Each row has a name. Each piece below is followed by the name of the row it came from, unless a question asks for something else. Each question is about the rows just above it. Places in a row count from 1.

<15>: [160 160 123  93  81  85 164 131]
<113>: [183 155 143 128 161 162 131 143]
<99>: [183 155 143 128 127  94 111 144]
[ 94 111] is in which row?	<99>
Where in the named rows is [111]?	<99>, 7
[127] is at row and place	<99>, 5
Which row holds [155 143 128 127  94 111 144]?	<99>
asked: [ 93  81  85 164 131]	<15>

<83>: [143 136 126 127 130 124 130 120 124 134 130 125 125 134]
<159>: [127 134 129 128 129 125 130 121 125 133 131 125 122 134]
<9>: [127 134 126 128 128 126 130 120 123 135 130 126 121 134]
<55>: [142 158 128 138 128 130 114 112 119 110 123  89 108 148]
<91>: [160 161 100 150 131 161 117 108 114 131 131 136 154 145]
<137>: [102 139 115 120 130 102 130 100 132 134 125 122 130 122]
<94>: [148 105 143 136 137 127 150 117 118 100 138 125 114 162]
<95>: [128 134 128 127 128 124 130 119 124 135 132 126 122 133]
<80>: [117 131 124 116 122 153 135  95  99 130 127 132 104 121]
[158] is at row and place	<55>, 2
Row and place of [142] in the named rows:	<55>, 1

<158>: [124 129 124 121 131 126 131 125 125 134 155 100  99 159 147 138 115 107
 129 143 160 136 113 126 140 148 143 123 135  85 128 137  80 133 146 123
 100 124]
<112>: [124 129 124 121 131 126 131 125 125 134 155 100  99 159 147 138 133 107
 129 143 160 136 113 126 140 148 143 123 135  85 128 137  80 133 146 123
  98 103]
<6>: [124 129 124 100 131 126 131 125 125 134 155 100  99 159 147 138 133 107
 129 143 147 111  93 101 165 155 111 141 125 106 121 110  87 146 124  98
 116 143]
<52>: [122 120 148 142 112 120 107 133 131 160 160  99 131 143 133  99 116 104
 134 106 139 151 113 118 154 147 136 116 109 106 128 126  95 149 157 138
 105 121]
<25>: [136 107 144 108 127 179 129 152 107 130 132  96 124 141 131 129 145 130
 144 116 107 172 166 113 140 115 138 120 148 129 116 106 129 138 135 143
 146 119]
<71>: [147 102 134 109 117 167 145 150 134 129 139  99 113 134 136 144 147 126
 130 166 106 170 157 103 137 132 133 115 141 132 123 102 109 120 151 136
 144 113]
[149] is at row and place	<52>, 34
Where in the named rows is [165]?	<6>, 25
The row with [124 129 124 100 131 126 131 125 125 134 155 100  99 159 147 138 133 107
 129 143 147 111  93 101 165 155 111 141 125 106 121 110  87 146 124  98
 116 143] is	<6>
asked: [122 120 148 142 112 120 107 133 131 160 160  99 131 143 133  99 116 104
 134 106 139 151 113 118 154 147 136 116 109 106 128 126  95 149 157 138
 105 121]	<52>
Where in the named rows is [101]?	<6>, 24
asked: [133 131 160 160  99 131 143 133  99 116 104]	<52>

<72>: [142 117 131 128 124]
<70>: [118 136 128 124  84]
<36>: [144 122 128  84 130]
[128  84] is in which row?	<36>
asked: [122 128]	<36>
The row with [118 136 128 124  84] is	<70>
asked: [131 128 124]	<72>
[136 128 124] is in which row?	<70>
Where in the named rows is [118]?	<70>, 1
Row and place of [130] in the named rows:	<36>, 5

<16>: [ 95 164 114 106 115 103]
<43>: [ 89 167 120 104 117 106]
<26>: [172  89 120 173  87 151]
Which row holds [ 89 167 120]?	<43>
Row and place of [173] in the named rows:	<26>, 4
asked: [114 106 115]	<16>
asked: [167 120 104]	<43>
[104] is at row and place	<43>, 4
[103] is at row and place	<16>, 6

<35>: [135 128 141 122 134 141]
<96>: [110 135 128 129 122 133]
<109>: [130 142 127 122 133 141]
Row and place of [130] in the named rows:	<109>, 1
Where in the named rows is [110]?	<96>, 1
[110 135 128 129 122 133] is in which row?	<96>
[122 134 141] is in which row?	<35>
asked: [130 142 127 122 133 141]	<109>
Where do [135 128 129 122 133] appear?	<96>
asked: [135 128 141 122 134]	<35>

<45>: [158 139  92  87 131]
<209>: [103 148 117 151 113]
<24>: [149 126  99 100 130]
<38>: [148 148 117 151 161]
<130>: [113 121 140 139 138]
<199>: [120 148 112 131  88]
<164>: [102 165  92 134  86]
<179>: [162 110 108  86 136]
<85>: [ 98 128 156 170 137]
<69>: [ 95 138 173 162 162]
<124>: [115 158 122  98 159]
<125>: [103 148 151 151 161]
Which row holds [ 99 100 130]?	<24>
Where do [126  99 100 130] appear?	<24>
Which row holds [121 140 139 138]?	<130>
Which row holds [ 86 136]?	<179>
[149] is at row and place	<24>, 1

<48>: [138 104 135 121 127 118 121 136 135 130 111 124 142 135 136 146 125 110
 127 149 133]
<146>: [132 111 137 124 119 127 127 136 132 128 121 135 127 144 140 151 124 116
 117 139 117]
<12>: [137 110 138 127 116 123 128 134 130 130 124 127 137 138 139 154 128 116
 133 144 134]
<188>: [148 112 127 117 121 103 129 136 134 129 115 126 130 139 134 160 140 113
 128 145 132]
<17>: [147 118 144 131 125 120 141 124 142 125 133 125 129 157 152 170 129 115
 132 142 131]
<176>: [125 111 137 124 119 127 127 136 132 128 121 135 127 144 140 151 124 116
 117 139 117]
<107>: [128 105 128 116 120 119 126 146 151 150 109 125 151 140 143 126 131 103
 126 142 139]
<141>: [136 111 138 127 118 125 127 128 128 128 118 126 130 137 141 145 129 123
 128 139 125]
<27>: [141 108 137 128 114 120 137 123 129 129 117 133 128 133 141 148 131 123
 137 138 135]
Where in the named rows is [113]?	<188>, 18
Row and place of [112] in the named rows:	<188>, 2
Which row holds [129 136 134 129 115]?	<188>
Row and place of [160] in the named rows:	<188>, 16
[121 127] is in which row?	<48>

<84>: [155 145 136 155]
<37>: [127 149 122 127]
<88>: [145 155  86 136]
<133>: [141  86 136 155]
<103>: [157 161 134  98]
<23>: [157 161 135 155]
asked: [145 155  86 136]	<88>
asked: [ 86 136 155]	<133>
asked: [145 155]	<88>

<73>: [130 129 139 119 127 125 123 124 141 130 120 129 131 131 127 105 136]
<153>: [125 129 115 119 135 103 133 130 129 125 125 121 129 130 131 124 129]
<175>: [132 125 111 125 126 102 148 117 129 121 101 127 124 138 127 125 133]
<177>: [115 128 116 142 135 180 116 144 126 121 125 125 126 127 112 128 118]
<60>: [123 131 124 129 137 101 128 129 132 135 124 124 130 125 130 125 128]
<5>: [118 128 125 123 124 141 130 126 127 140 124 131 124 129 135 123 124]
<53>: [130 129 139 118 127 125 123 124 141 130 120 111 103 136 143 133 116]
<75>: [137 133 142 126 137 116 120 118 124 131 140 127 143 115 124 111 136]
Where in the named rows is [112]?	<177>, 15
The row with [129 115 119 135] is	<153>
asked: [137 133 142 126 137 116 120 118 124 131 140 127 143 115 124 111 136]	<75>
Where do [119 127 125 123 124 141 130] appear?	<73>
asked: [132 125]	<175>
[124 131 140 127] is in which row?	<75>

<64>: [110 124 129 121 147]
<134>: [113 133 181 127 110]
<18>: [101 128 146 173 131]
<8>: [133 113 181 131 146]
Row and place of [121] in the named rows:	<64>, 4
Row and place of [128] in the named rows:	<18>, 2
Which row holds [113 181 131]?	<8>
[127] is at row and place	<134>, 4
[124] is at row and place	<64>, 2
asked: [113 133]	<134>

<89>: [126 112 125 120 140 126 134 127]
<138>: [136 122 101 120 140 133 137 133]
<102>: [123  90 156 147 125 129 142 171]
<82>: [157 126 111 125 140 126 134 127]
[142] is at row and place	<102>, 7
Row and place of [156] in the named rows:	<102>, 3
[122] is at row and place	<138>, 2
Where in the named rows is [171]?	<102>, 8
The row with [126 111] is	<82>
Where do [126 112 125 120 140 126 134 127] appear?	<89>

<106>: [132 146 129 127 131 178  96 147 152]
<42>: [132 131 129 127 122  83 152  96 147]
<81>: [132 115 129 127 121 134 114 141 145]
Row and place of [122] in the named rows:	<42>, 5
Row and place of [134] in the named rows:	<81>, 6
The row with [129 127 121 134] is	<81>
The row with [132 146 129 127 131 178  96 147 152] is	<106>
Which row holds [127 131]?	<106>
asked: [ 96 147 152]	<106>
Where do [132 115 129 127 121 134 114 141 145] appear?	<81>

<98>: [128 137 142 140 119 128 131 124 150 127 142 131 142 127 132 125 142 148
 134 132 141 142 153 127 138 125 139 136 120 126 150 150 144 133 141 146
 119 124 157 120 138 125 122 122]
<51>: [128 137 142 140 119 128 131 124 150 127 142 131 124 127 132 125 142 148
 134 132 141 142 153 127 138 125 139 136 120 126 150 150 144 133 141 146
 119 124 112 131 122 133 127 126]
<131>: [128 137 142 140 119 128 131 124 150 127 142 131 124 127 132 125 142 148
 134 132 141 142 153 127 138 125 139 136 120 126 150 150 144 133 141 146
 119 124 157 120 138 125 122 122]
<139>: [131 128 125 124 134 129 129 134 125 128 123 127 134 133 126 132 123 131
 127 130 125 124 135 137 136 134 135 127 133 132 133 127 136 132 124 133
 133 128 126 134 124 131 129 132]
<77>: [128 137 142 140 119 124 131 124 150 127 142 131 142 127 132 125 142 148
 134 132 141 142 153 127 138 165 139 136 120 126 150 121 144 133 141 146
 119 124 157 120 138 125 122 122]
The row with [135 127 133 132 133 127 136 132 124] is	<139>
[128 137 142 140 119 128 131 124 150 127 142 131 124 127 132 125 142 148
 134 132 141 142 153 127 138 125 139 136 120 126 150 150 144 133 141 146
 119 124 112 131 122 133 127 126] is in which row?	<51>
asked: [131 128 125 124 134 129 129 134 125 128 123 127 134 133 126 132 123 131
 127 130 125 124 135 137 136 134 135 127 133 132 133 127 136 132 124 133
 133 128 126 134 124 131 129 132]	<139>

<147>: [127 128 125 132 122 135 130 127 134]
<39>: [122 122 127 123 135 157 120 130 131]
<152>: [132 128 134 131 124 141 121 127 132]
<59>: [111 132 132 130 123 139 131 124 129]
<41>: [129 122 134 121 132 120 122 126 126]
<143>: [130 130 129 129 121 130 133 125 126]
<160>: [130 130 132 125 124 133 121 127 132]
<7>: [181 134 134 122 120 117 136 123 110]
<184>: [135 134 125 121 117 114 136 119 118]
Which row holds [130 130 132 125 124 133 121 127 132]?	<160>
asked: [134 131 124 141]	<152>
Which row holds [132 128 134 131 124 141 121 127 132]?	<152>

<127>: [115 107 104 114 104 127 161]
<46>: [104 128 130 104 126 114 101]
<31>: [127 156  93 161 168 114 103]
Where do [ 93 161] appear?	<31>
Row and place of [156] in the named rows:	<31>, 2
asked: [104 126 114]	<46>
Where in the named rows is [115]?	<127>, 1
asked: [161 168]	<31>
Row and place of [93] in the named rows:	<31>, 3
Row and place of [128] in the named rows:	<46>, 2

<122>: [129 111 114 113 175 119 101]
<119>: [128 116 125 115 167 120 100]
<19>: [125 130 128 124 134 124 110]
<108>: [124 138 121 127  96 126 102]
[116 125 115 167 120] is in which row?	<119>
[138] is at row and place	<108>, 2
[120] is at row and place	<119>, 6
[113] is at row and place	<122>, 4
asked: [111 114]	<122>

<33>: [132 127 127 144]
<49>: [157 147 128 146]
<4>: [124 127 144 127]
<30>: [155 127 127 144]
<121>: [132 131 119 134]
asked: [147 128 146]	<49>
[131 119] is in which row?	<121>
The row with [155 127 127 144] is	<30>

<79>: [137 121 146 123 114 134 126 175 150 129]
<3>: [106 125 116 163 145 137 121 146 123 116]
<13>: [134  95 138 116 123 137 145 175 150 129]
<126>: [134  95 138 116 123 137 145 146 163 121]
asked: [116 123 137 145 146 163 121]	<126>
The row with [137 121 146 123 116] is	<3>
asked: [116 163]	<3>

<56>: [110 124 156 143 140 142 114 130 139 134]
<104>: [143 118 127 108 128 122 100 138 133 119]
<76>: [133 112 130 123  93 138 129 123 142 101]
Row and place of [156] in the named rows:	<56>, 3
Where in the named rows is [127]?	<104>, 3

<185>: [128 130 164 154 129 128]
<62>: [168 146 128 129 128 134]
<182>: [167 133 127 161 129 149]
<186>: [128 130 156 162 131 128]
<21>: [127 157 128 160 130 128]
<34>: [127 131 163 155 130 128]
<118>: [128 128 128 148 168 133]
<157>: [129 157 160 130 128 128]
<11>: [128 129 151 165 132 128]
[162] is at row and place	<186>, 4
asked: [157 160 130 128 128]	<157>

<20>: [131 135 150 167  90]
<87>: [123 112 122 144 113]
<123>: [110 112 150 167  90]
[112 122 144 113] is in which row?	<87>
The row with [131 135 150 167  90] is	<20>

